(in the rows, 128 means zero)
A state moves one step at a time under one of 8 hidden systems, and each row is a state written as 18 numbers. Each run below is a few steps of one system.
K_751, trace 1:
[[121 150 116 132 148 133 141 120 133 107 126  96  65 146 163 140  88 116]
 [ 85 118 136 129 116 118 144 138 157 121 129 110 105 142 114 116 101  65]
 [116  78 147 141  98 121 111  97 162 141 165  87 152 111 108 125 117 119]
 [155 110 129  99 110 103 109 105 128 145 156 151 157  80  86 125 151 117]
 [188 150 132 113 118 123 103  84 113 124 108 142 174 127 132 143 149 155]
 [168 173  75 116 173 147 133 120 120 119 108 155 127 146 135 145 148 128]
 [115 158  97 159 150 156 140 165 138 101  81 135 146 173 156 113 110 120]
 [ 89 113  93 170 151 146 139 179 145 119 149 109 112 115 155 104  96 136]]
K_177, trace 2, 8 rows:
[[118 107 141 122 126 122 114  94 133 160 139 127 173 136  78 143 141 100]
 [169 113 120 119 105 134 127 108 141 135 139 151 157 124 107 129 191 144]
 [172 142 139 116 163 132 135 128 105 135  95 167 160 138 121 120 142 160]
 [137 156 104 147 144 157 139 158 105 118 108 145 116 156 163 133 151 168]
 [ 99 120 125 151 170 143 157 184 127 122 117 130  97 138 150 100  93 139]
 [ 58 111 124 161 116 130 122 171 114 139 158  99 107 113 138 130  99 126]
 [ 96  83 165 119  93  97 134 136 144 135 172 105  88  86 115 112 105 109]
 [122 116 177  97  83  91 102  78 110 148 149 110 125 112  95 157 126 100]]
K_917, trace 3 (8 x 18):
[[ 94 108 139 174 179 158 154 177 131 131 100 119 142 156 142  97  90 154]
 [ 70 107  97 157 125 139 142 197 123 136 173 124  94  99 139 115 126 135]
 [105  70 197 134  94 106 140 160 124 136 150 116 117  84 123  86 109 159]
 [106 105 170 100 104 106 121 108  87 164 177 115  72 105 109 164 148 139]
 [147 116 191  86  84 113 153  94 128 136 111 144 112 162  93 139 179 107]
 [138 133 128 115 164 151 131  69 123 168 116 134 148 198  86 177 172 109]
 [155 148  76 138 149 168 149 137 159 126 101 173 175 185 106 127 197 110]
 [140 134  78 177 199 171 128 163 124 131 102 145 200 146 139 109 121 177]]
K_841, trace 4, 8 rows:
[[176 122 189 118  17 112 116 107 111  95 125 115 115 107 172 128 173 195]
 [155 160 141  75 235 113 132  75  82 163 121 140  79 146 105 174  97 118]
 [ 99 175 126 144  46 145 127 136 137  94  72 129 141 215 145 152 172  76]
 [135  77 103 151 218 166 162 108 201 148 144 101 144 154 104 106 103 112]
 [ 94 127  84 151  77 127 103 193 119 127 137 172 203  88 104 108 168 116]
 [189  82 157 140 149 133 140 122 135 117 146 112 121  79 163  87 113 224]
 [103 185 122  96 146  96 104 163  36 139 120 166  98  95 133 155 110 127]
 [127 133 182 136  83 131 151 110 140  91 103  81  61 174 179 132 106 136]]
K_526, trace 5:
[[ 91 118  86 178 143 186 153 156 151 142 131 114 126 197 136 142 175 134]
 [ 92  89 139 149 175 136 160 201 127 152 125 158 154 121  95  80 119 134]
 [ 88  93 132 167 104 135 107 163  93 153 166 110 141  91 144 131 138 192]
 [135 101 192  98 111 100 158 157 103 133 145 142  66  87 129 100 133 160]
 [ 98 136 188 114  93 109 114  97  78 146 127 100  92 156 132 182 125 129]
 [130 108 148 104 116 137 164  88 169 140 143 114  71 178 107 142 165  83]
 [117 114 137 125 145 138 123  85 141 166 114 130 186 178  69 154 153  87]
 [165 100  85 149 150 173 135 112 168 145 147 140 180 147 107 125 191 155]]
K_564, trace 6:
[[137  93 206 131 160 124 130 104 106 157 101 112 164 146 110 121 101 172]
 [113 144  75 115 120 144 139 146 116 145 159 156  85 143 118 160 201 114]
 [133 101 196 141 132 128 154 142 135 125  78 133 167 156 116  90 106 140]
 [108 130  82 133 158 150 117 131  94 166 176 130 106 126 125 170 165 147]
 [124 112 167 128  94 120 162 175 148 106  92 152 135 139 125  76 133 118]
 [117 118 131 133 163 132 108 109  80 167 157 105 122 116 128 164 122 172]
 [119 130 134 113  79 122 159 162 148 108 122 154  94 136 124 104 162  97]
 [126 103 175 134 154 125 114  92 101 158 125  97 151 136 117 146 102 158]]
K_574, trace 7 (8 x 18):
[[140 124 139 131 207 138 116  62 131 156 120  87 146 164 119 160  77 127]
 [ 95 146  74 135  75 139 142 167 166 107 137 147 114 147 122 124 173  60]
 [163  83 155 151 159 133 119 104 155 135 125 110 203 110 119  97  95 170]
 [121 167  52 119 118 124 104 152 100 128 163 158 102  93 138 153 161 118]
 [173 122 188 130 117 109 138 136 129  94  82 131 142 115 154  83  90 168]
 [ 99 162  89 121 171 129 109 107  93 142 150 107  78 135 136 182 102 104]
 [120 111 169 130  76 116 156 147 173  94 102 124 118 140 131  83 120  93]
 [116 105 116 135 166 130  98  79 130 167 170  93 152 122 103 164 110 123]]
K_493, trace 8 (8 x 18):
[[131 129 123 111  95 130 122 131 110 149 146 156 134 129 104 146 194 129]
 [161 116 163 127 129 137 135 113 113 141 114 140 152 147 121 131 158 172]
 [130 155 103 124 154 145 129 133  89 143 128 147 112 151 132 160 161 145]
 [124 122 138 146 142 154 161 169 130 125 102 137 120 160 141 107 142 155]
 [ 85 112 121 142 153 140 132 161 103 156 155 123 104 124 127 134 124 144]
 [103 103 148 130  94 120 148 177 129 126 143 140 107 107 123  99 141 133]
 [113 101 178 117 108 106 118 121 100 150 151 113 115 101 114 135 118 142]
 [134 134 152  96  76 108 128 112 116 130 128 142 110 133 115 142 164 110]]
K_841, trace 9:
[[142 183 131  87 123 102  90  98  56 145 112 157 131 127 117 180 145 122]
 [169 154 139 126 122 153 156  94 152  96  80 117 109 204 159 136 145 129]
 [ 95 145  83 146 187 149 132 142 138 141 107 139 163 168 101 133 109  78]
 [117 101  98 174  87 152 137 176 178 104 133 126 166 123 142  86 145 139]
 [131  99 125 132 176 113 122 156 116 145 160 135 139  56 120  94  89 168]
 [125 147 145 118  70 100 108 154  77 113 138 134  97  88 160 133 130 158]
 [140 133 174  99 150 109 143  97 112 130 127 101  59 138 142 142  83 127]
 [ 86 153 124 113  94 121 119 107 124 132 124 117 108 170 111 169 138  54]]
K_751, trace 10 (8 x 18):
[[102 132 153 160 100 143  97 109  58 144 141  81 105 147 180 186 139 206]
 [132 125 153  76 153 117 196 160 127 140 132 174  28 138 103 105 160 100]
 [ 73 116 192 156 104 136 108  96  98 151  95  76 156 199 128 172 108 129]
 [131  79 103 112 140 149 170 124 172 160 194 143  82 127  87 128 202 116]
 [115 113 193 136 114 118 113 132  91 153  77 152 222 149  88 122 132 141]
 [165 124  78 136 144 162 123 116 116 148 179 135 108 121 144 160 197 191]
 [130 160 159 112 155 122 156 188  87 118  55 188 142 150 121  94 121 127]
 [ 96 136 101 179 132 170 119 131 110 127 143  79  92 166 190 163 124 174]]
K_493, trace 11:
[[ 94 139 173 136 126 109 110 142  70 142 103 124 146 129 127 139  94 142]
 [137 125 128 113  98 133 149 114 144 117 155 116  58 139 140 140 165 121]
 [106 113 171 123 141 119 138 129 118 151 102 141 159 154  87 125 119 102]
 [128 120  98 141  90 148 110 105 140 134 162 110 131 137 133 160 176 138]
 [160 120 138 111 164 128 145 135 133 141 110 168 159 125  95 104 141 134]
 [126 149 105 156 120 144  99 129  95 128 128 114 145 138 161 157 136 168]
 [152 131 123 113 169 134 169 157 132 118 124 155  84 127 134 102 133 134]
 [ 77 128 143 160 122 132 118 161  97 135 117 109 134 139 146 132  93 135]]
K_564, trace 12, 8 rows:
[[137 147 124 112  61 114 131 163 113 104 122 167 120 108 134 115 173 121]
 [160 121 182 114 163 116 134  95 102 133 109 110 112 137 137 131  93 165]
 [ 94 158  94 113 114 129 131 134 119 134 135 141  90 156 119 161 161  78]
 [124  95 170 152 130 140 142 117 161 127 108  99 155 164 124 110 107 127]
 [114 116  79 131 147 138 115 127 126 158 176 138 138 105 102 146 161 122]
 [155 118 154 136  95 122 137 152 145 105  97 149 170 122 135  88 137 147]
 [144 144 117 119 176 126 117 119  84 148 143 138 110 108 133 150 122 160]
 [114 153 134 127  94 125 147 163 124 101  95 142 101 152 147 114 132 107]]
K_526, trace 13:
[[169 133  58 138 153 152 147 150 167 110 142 154 131 109 142  98 154 143]
 [118 155 132 142 146 117 108 175  85 121  84 154 175 107 143 102  81 149]
 [116 135  98 149 117 132 126 163 125 102 161 104  70  95 185 122 105 158]
 [ 94 132 177 105 104  82 136 162 108 115 114 133  88  96 124 101  74  90]
 [102 110 144 130  79 111 101  75 140 131 172  61  94 122 137 165 105 105]
 [162 112 154  74 107  96 142  79 166 132 144 141 118 118  74 124 151  65]
 [169 135 122 126 125 138  91  38 143 141 116 115 198 163 105 172 154 123]
 [204 152  67 113 172 160 150 111 161 119 115 177 151 153 114 120 188 133]]
K_177, trace 14 (8 x 18):
[[ 86 115 195 130  92 114 136 132 106 133 117  93  90 153 134 138 102 118]
 [102 110 137 107 121 124 137  93 138 155 167 106  77 151 101 165 149  80]
 [124 106 159 115  93 121 132 102 153 146 115 136 170 159  77 133 165  87]
 [173 114 117 120 146 150 120  78 140 160 145 142 167 144  92 148 191 147]
 [172 146 119 121 147 142 148 155 116 128  89 192 169 142 115 106 180 155]
 [140 140 118 163 176 164 138 162  93 127 102 139 132 155 167 121 133 203]
 [ 85 134 106 149 163 144 161 218 103 121 128 143  72 128 160 100 104 145]
 [ 45  92 161 168 113 125 130 177 112 134 145  80  90 116 156 113  68 138]]
K_917, trace 15:
[[107  91 154 133  67 117 121 137 120 143 173 116 113  96 121 132 161 148]
 [157 101 189  88 127 105 140  98 109 154 141 138 109 117  99 131 145 143]
 [133 153 142 105 108 133 125  98  96 145 110 142 122 183 109 177 183 116]
 [155 134 119 124 163 157 161 109 154 130  96 147 140 196 111 128 163 114]
 [110 143  71 160 173 163 127 155 127 140 111 148 180 161 117 134 142 120]
 [134 116  87 172 152 159 141 182 151 109 130 135 151 114 157  86 130 171]
 [102 118 127 150 150 119 122 192  89 126 140 131 118  69 155  95  82 174]
 [ 97 112 170 130  78 106 137 163 107 113 148 102  55  95 166 111 102 151]]
K_574, trace 16, 8 rows:
[[125 170 113 143 136 154 152 142 121  99  97 115  73 187 182 142 122 137]
 [ 93 110 137 142 181 132 163 158 154 131 111 115 109 147 119  94  70  94]
 [ 68  89 113 163 100 129 114 146 147 141 179  87 127 102 127 128 111 117]
 [148  83 155 100 105  93 123 121 139 140 176 135 123  54  98 102 128 134]
 [142 149 154 103  83  98  84  88  76 142 134 130 146 108 120 169 142 140]
 [181 158 145  91 118 128 144  86 130 115  97 147 106 174 128 149 170 118]
 [119 154 117 140 158 154 134 118 130 131  72 138 169 202 114 146 139  96]
 [125 117  73 169 149 175 155 158 181 119 128 132 144 164 137 109 160 129]]

Which system made each of these runs?
trace 17:
[[217 135 126 121  84 139 131  95 184  92  84 165 216 150 110  96 195 132]
 [182 164  77 136 231 150  88  71  86 155 123 132 180 139 132 182 118 184]]
	K_493
trace 18 (2 x 18):
[[184 161  84 106 148 133 135 140 129 117 105 195 167 120 108 110 173 128]
 [155 174 118 147 169 149 125 148  95 106  67 146 157 159 168 122 109 175]]
	K_564
trace 19:
[[ 62 102 139 148  62  94 105 183 133 119 140 126 172  71 111  90  91  90]
 [162  84 157 110 101  95  98  61 137 141 199  78 109  59 132 144 113 164]]
	K_177
trace 20:
[[181 121 117 134 151 148 153  96 176 106 133 110 108 143 152 115 130 146]
 [110 166 102 114 151 117 118 147  97 140 101 167 155 135 104 140 131  92]]
	K_526
trace 21 (2 x 18):
[[147 171 127 122 170 125 164 148 128  78  90 125  42 148 190 108  64 124]
 [ 42 152 100 167 127 135 112 144 127 115 117  81 108 164 154 155  62  68]]
	K_177
trace 22, 2 rows:
[[134 141 158 129 112 152 149 119 120 129  83 135 123 207 130 147 173 132]
 [108 108 111 144 188 165 154 137 133 167 138 129 127 170 106 141 150 132]]
	K_751
trace 23 (2 x 18):
[[107 107  87 156 180 169 138 147 117 168 163 128 120 143 121 147 162 159]
 [122 110 141 142 115 137 157 206 122 125 110 169 147 121 125  78 156 155]]
	K_917
trace 24:
[[202 151 187  69 119 123 174 108 103 125  79 186  97 182 110 135 205 143]
 [110 167 114 157 183 180 129  98 102 148  75 109 133 249 142 195 143 134]]
	K_526
trace 25 (2 x 18):
[[174  94 159  91 104 120 167  88 185 124 140 137 101 139  93 110 175  99]
 [140 140 130 122 156 134  92  64 108 166 106 131 198 170  88 178 142 120]]
	K_526
trace 26 (2 x 18):
[[116 122 145 121 145 130 116 109  76 164 153 119 111 131 119 167 143 159]
 [141 133 143 107 102 131 162 147 136 120 108 161  99 157 119 114 175 117]]
	K_917
trace 27 (2 x 18):
[[133 110 137 131 132 131 107 123 102 168 137 151 192 114  86 139 164 154]
 [181 142 114 122 118 140 123 127 106 122 132 155 129 120 146 134 180 180]]
	K_493
trace 28:
[[160 125  69 109 128 124 128 100 178 117 182 129  95  93 125 130 142  95]
 [154 145 143 126 102 104  96 100 132 105  89 133 205 120 119 115  98 110]]
	K_564
trace 29 (2 x 18):
[[155 104 108 174 102 165 156 153 197  91 110 123 167 152 156  80 153 150]
 [123 127 102 125 205 113 112 155  87 160 143 159 158  66 107 115  88 153]]
	K_564
trace 30:
[[142 113  97 162 120 143  90 120 133 131 145 124 210 104 127 130 142 163]
 [169 146  93 116 145 122 130 164 113 114 127 180 136  79 139  98 139 157]]
	K_751
trace 31:
[[ 37 112 136 193 101 148 107 148 132 132 118  67 155 169 152 144  78 115]
 [110  55 104 137 129 128 145 143 183 144 220 103  93  65 113  97 126 122]]
	K_564
trace 32, 2 rows:
[[168  78 126 119 177 166 170  72 186 166 156 125 124 181  78 139 193 123]
 [121 135 106 138 133 150 122 154 122 158  90 189 235 165  68 124 193 108]]
	K_564
trace 33 (2 x 18):
[[ 90 133 165 138  89 124 133 117 152 120  77 115 158 197 109 129 115  58]
 [141  93  80 136 154 158 121  69 177 162 184 104 145 143  94 161 175 115]]
	K_177
trace 34 (2 x 18):
[[136 130 130 167 157 168 150 144 131 116  98 116 128 174 165 119 126 172]
 [ 85 127  91 136 182 143 150 179 112 147 153 141  85 123 128 124 119 123]]
	K_493
trace 35, 2 rows:
[[130 151  90 174 182 142  89 155  86 117 108 123 189 102 171 119  68 195]
 [124 163 101 136 125 125 150 214 114  71 116 148  59  91 196  82  94 144]]
	K_841
trace 36, 2 rows:
[[153 164  43 174 144 161 110 135 179  76 100 121 180 141 174 107 101 123]
 [131 148  64 156 191 124 111 173 137 100 130 137 151  69 156  86  48 134]]
	K_564
trace 37:
[[ 66 158 139 135 116  95 131 179 127  87  91 113  97 118 151  98  26  58]
 [ 89  95 119 164 102 127  87  85 144 131 193  28 103  95 168 159  73 142]]
	K_564
trace 38, 2 rows:
[[155 151  84 103 164 133 127 106 120 137 152 144  95 120 126 152 150 121]
 [125 151 138 136 110 128 133 143 134 104  74 140 163 163 132 113 113 104]]
	K_564
trace 39, 2 rows:
[[131 151 107 100 218 130 138  86 124 149 132 116  77 157 116 166  89  88]
 [ 72 124 132 157  54 136 138 164 171 101 104 117 152 163 131 107 136  73]]
	K_574
trace 40, 2 rows:
[[138 115 138 130 140 140 187 167 167 103 112 144  91 151 137  80 136 122]
 [ 59 115 136 157 142 128 102 140  93 159 136  96 144 132 125 151  84 123]]
	K_751
